One turn moves every row onto another: examples first, then more rows asked
Q_53: [17.9, 1.3, 20.0, -6.5, -13.9, -18.8, -11.4, 11.6, 9.3, 19.0, -16.2, -0.4, -10.8, 6.3]
Q_872: [18.1, -7.1, -7.2, 4.5, -5.2, -18.3, -9.2, 8.8, -15.0, 20.6, -10.7, 3.5, 3.1, 16.9]
Q_159: [22.8, -3.6, 11.1, 4.4, -4.3, -16.5, -18.8, -3.7, -8.3, 21.8, -20.7, -12.9, 0.8, -9.5]
Q_997: [-2.4, 1.0, -20.0, 8.7, -10.1, 13.5, -14.9, 2.1, -5.4, 14.8, -24.3, -6.3, -12.6, 4.5]
Q_326: [25.9, -5.2, 18.2, 15.2, -17.7, -8.3, -19.4, 3.5, 6.0, 20.2, -9.1, 14.3, 2.9, 9.7]
Q_254: [13.0, -2.3, -10.1, -3.3, -8.9, 10.7, -4.9, -5.1, -16.1, -2.8, -6.4, -5.2, -15.3, 16.3]
Q_819: [7.7, 0.7, -12.7, 6.9, -4.6, -22.5, -17.0, 1.7, 0.9, 19.1, -11.2, -6.5, -2.2, 5.6]
Q_73: [14.4, -3.3, 12.5, -0.9, -5.5, 19.6, -13.3, -2.7, -17.5, 4.6, -9.2, -15.0, -20.6, 13.6]
Q_374: [30.8, -8.8, -1.3, 11.8, -1.3, 3.1, -7.0, -6.4, -0.6, 30.4, -28.4, -7.9, -1.3, -6.4]
Q_611: [-5.8, 14.4, 5.3, 2.7, -3.1, -1.1, -29.0, 9.9, -6.0, 15.9, 0.7, 5.4, -8.8, 10.6]
Q_599: [24.6, -4.9, 1.1, 6.2, -3.2, -6.5, -1.0, -14.6, -7.9, 17.1, -19.1, -17.5, 3.1, -1.2]
Q_763: [26.4, -7.4, -16.9, 6.4, -22.0, -3.5, -18.9, -2.1, 10.1, 13.7, -12.5, -6.6, -20.4, 10.9]
Q_105: [17.0, -3.4, -13.4, 9.2, -1.1, 16.0, -13.8, 3.9, -21.4, 18.8, -26.3, 0.1, 0.2, 7.1]
Q_61: [12.3, 7.9, 26.7, 12.4, 5.8, 3.3, -19.7, 9.4, 0.8, 14.5, 0.6, -6.5, 0.9, 1.6]
Q_215: [13.7, 2.5, 21.3, 5.8, 2.1, -2.7, -8.9, -1.2, -8.5, 16.3, -13.9, -5.5, 13.1, -5.5]
Q_826: [1.2, -3.2, 12.0, 10.6, 5.0, 21.6, -7.5, -7.3, 3.5, 14.3, -2.0, 5.6, -11.4, -4.5]
Q_445: [20.6, -1.9, 8.9, 5.5, -14.0, -2.6, -6.1, 14.2, 7.0, 12.0, -0.5, -5.2, -20.7, 25.3]
Q_895: [17.9, -3.6, -0.6, 0.7, -24.2, -15.0, -0.9, 2.2, -0.5, 7.4, -6.0, -8.3, -16.1, 20.0]
Q_712: [8.3, -3.3, 8.3, 10.7, -0.7, -5.3, -16.8, -1.6, -14.0, 42.3, -8.5, 5.2, -6.2, -2.3]
Q_624: [11.7, 5.9, 4.7, 2.8, -15.9, -20.8, -3.4, 6.9, 5.7, 9.5, -17.9, 1.0, -2.1, 15.0]
Q_369: [6.2, -12.4, 5.7, -6.8, -15.1, 22.5, -12.8, -14.0, -11.3, 12.6, -8.3, -4.5, -18.2, 7.1]
Q_508: [13.5, 2.7, 19.5, -1.9, -9.0, -10.6, -15.0, 21.9, 0.3, 13.3, -4.6, -6.7, -19.8, 17.0]
Q_337: [10.4, -12.9, -4.8, -5.6, -5.2, 22.6, -5.7, -1.1, -10.7, 15.7, -12.8, 0.6, -17.0, -5.3]
Q_21: [10.5, -0.7, -10.0, 8.9, 4.7, 14.3, -10.0, -7.1, -10.0, 6.8, -29.1, -1.8, -12.1, 10.5]
Q_118: [16.2, -2.4, 4.5, -4.1, -25.5, -8.1, -24.0, 3.0, 1.5, 31.7, -4.6, -2.8, -5.0, -9.7]
Q_436: [15.9, 3.1, -12.7, 7.8, -1.2, 4.9, -14.8, -4.0, 4.1, 38.8, -24.6, -1.6, -0.9, 5.5]
Q_926: [17.2, 3.0, 11.0, 2.9, -3.1, -12.0, -13.5, 4.5, 14.0, 26.0, -1.5, 12.1, 1.2, 1.0]
Q_667: [2.2, -11.8, 20.0, 4.0, -19.0, -7.8, -28.2, 1.8, 4.6, 8.6, -6.6, -0.3, -21.2, 1.8]
Q_380: [10.8, -7.8, 15.3, -10.4, -14.5, -3.5, -22.2, 10.6, -7.5, 18.7, 4.2, 10.9, -20.1, 0.5]
Q_881: [2.5, -5.8, 15.3, 20.4, -2.9, 3.2, -23.0, -12.3, -8.9, 26.6, -6.3, -6.7, -3.9, -2.0]
Q_32: [24.0, 3.6, 0.1, -0.3, -11.3, 12.3, -14.6, -4.6, 14.4, 25.3, -2.7, 11.0, -29.4, 9.3]
Q_110: [5.5, -10.4, -0.9, 9.3, -25.4, 23.6, -14.9, -1.1, -3.2, 13.5, -8.5, 4.2, -22.8, -6.5]
Q_234: [18.3, -4.7, 14.9, -4.8, -11.2, 19.6, -10.3, -0.4, 3.3, 11.2, 9.9, -9.5, -19.4, 6.2]
Q_398: [9.7, -7.6, 15.3, 15.3, -1.2, -1.7, -17.0, 5.1, -17.4, 28.4, -7.2, -10.1, 4.8, -7.0]
Q_427: [11.1, -4.2, -15.7, 7.1, -10.2, -12.5, -10.4, 1.8, -14.9, 15.1, -10.4, -1.1, -28.6, 2.1]
Q_993: [20.7, -0.8, 31.1, -3.8, -6.5, 18.8, -15.5, 0.4, -5.5, 14.5, -5.6, -4.1, -6.7, 0.8]
Q_765: [26.5, -1.9, -4.8, 12.3, -1.8, 12.7, -1.3, -8.7, -4.3, 2.4, -20.6, -13.0, -11.4, 15.3]
Q_376: [1.4, -1.8, -1.7, 2.3, -1.7, 6.6, -13.0, 10.9, 16.1, 0.1, -8.7, -3.2, -18.4, 13.9]
Q_148: [30.8, 3.5, -8.7, 7.1, -7.4, -0.3, -4.2, -10.3, 0.1, 8.6, -28.0, -1.2, 0.0, 10.8]
Q_951: [5.4, -0.6, 16.7, 20.8, -6.2, 13.7, -14.9, 5.7, -5.6, 23.4, 0.8, 17.3, -12.7, -0.3]
Q_681: [19.9, 12.8, -11.5, 19.1, -9.1, -3.3, -6.9, 10.1, 8.2, 16.1, -11.1, 8.0, 0.2, -1.2]
Q_493: [22.0, -14.2, -13.1, -11.8, -6.6, -0.7, -1.7, 4.8, 7.7, 22.2, -10.8, -6.2, -15.0, 12.9]
Q_46: [8.1, -0.7, 18.3, 11.7, -8.3, 23.4, -14.0, 0.8, 0.1, 17.9, 1.9, 2.0, 2.9, 6.1]
Q_359: [15.0, 2.5, -3.6, 8.6, -12.8, 9.1, -22.1, 15.9, -1.2, -0.4, -5.4, 10.4, -21.5, 17.2]
Q_809: [27.6, -5.2, 2.8, 19.7, -8.4, 9.9, -22.6, -8.7, -6.9, 34.6, -21.5, -5.5, 5.4, 2.3]

Q_809 moves to Q_337
Q_234 moves to Q_159
Q_599 moves to Q_73
Now find these:
Q_763 moves to Q_380
Q_436 moves to Q_110
Q_53 moves to Q_895
Q_118 moves to Q_427
Q_369 moves to Q_398
Q_326 moves to Q_493

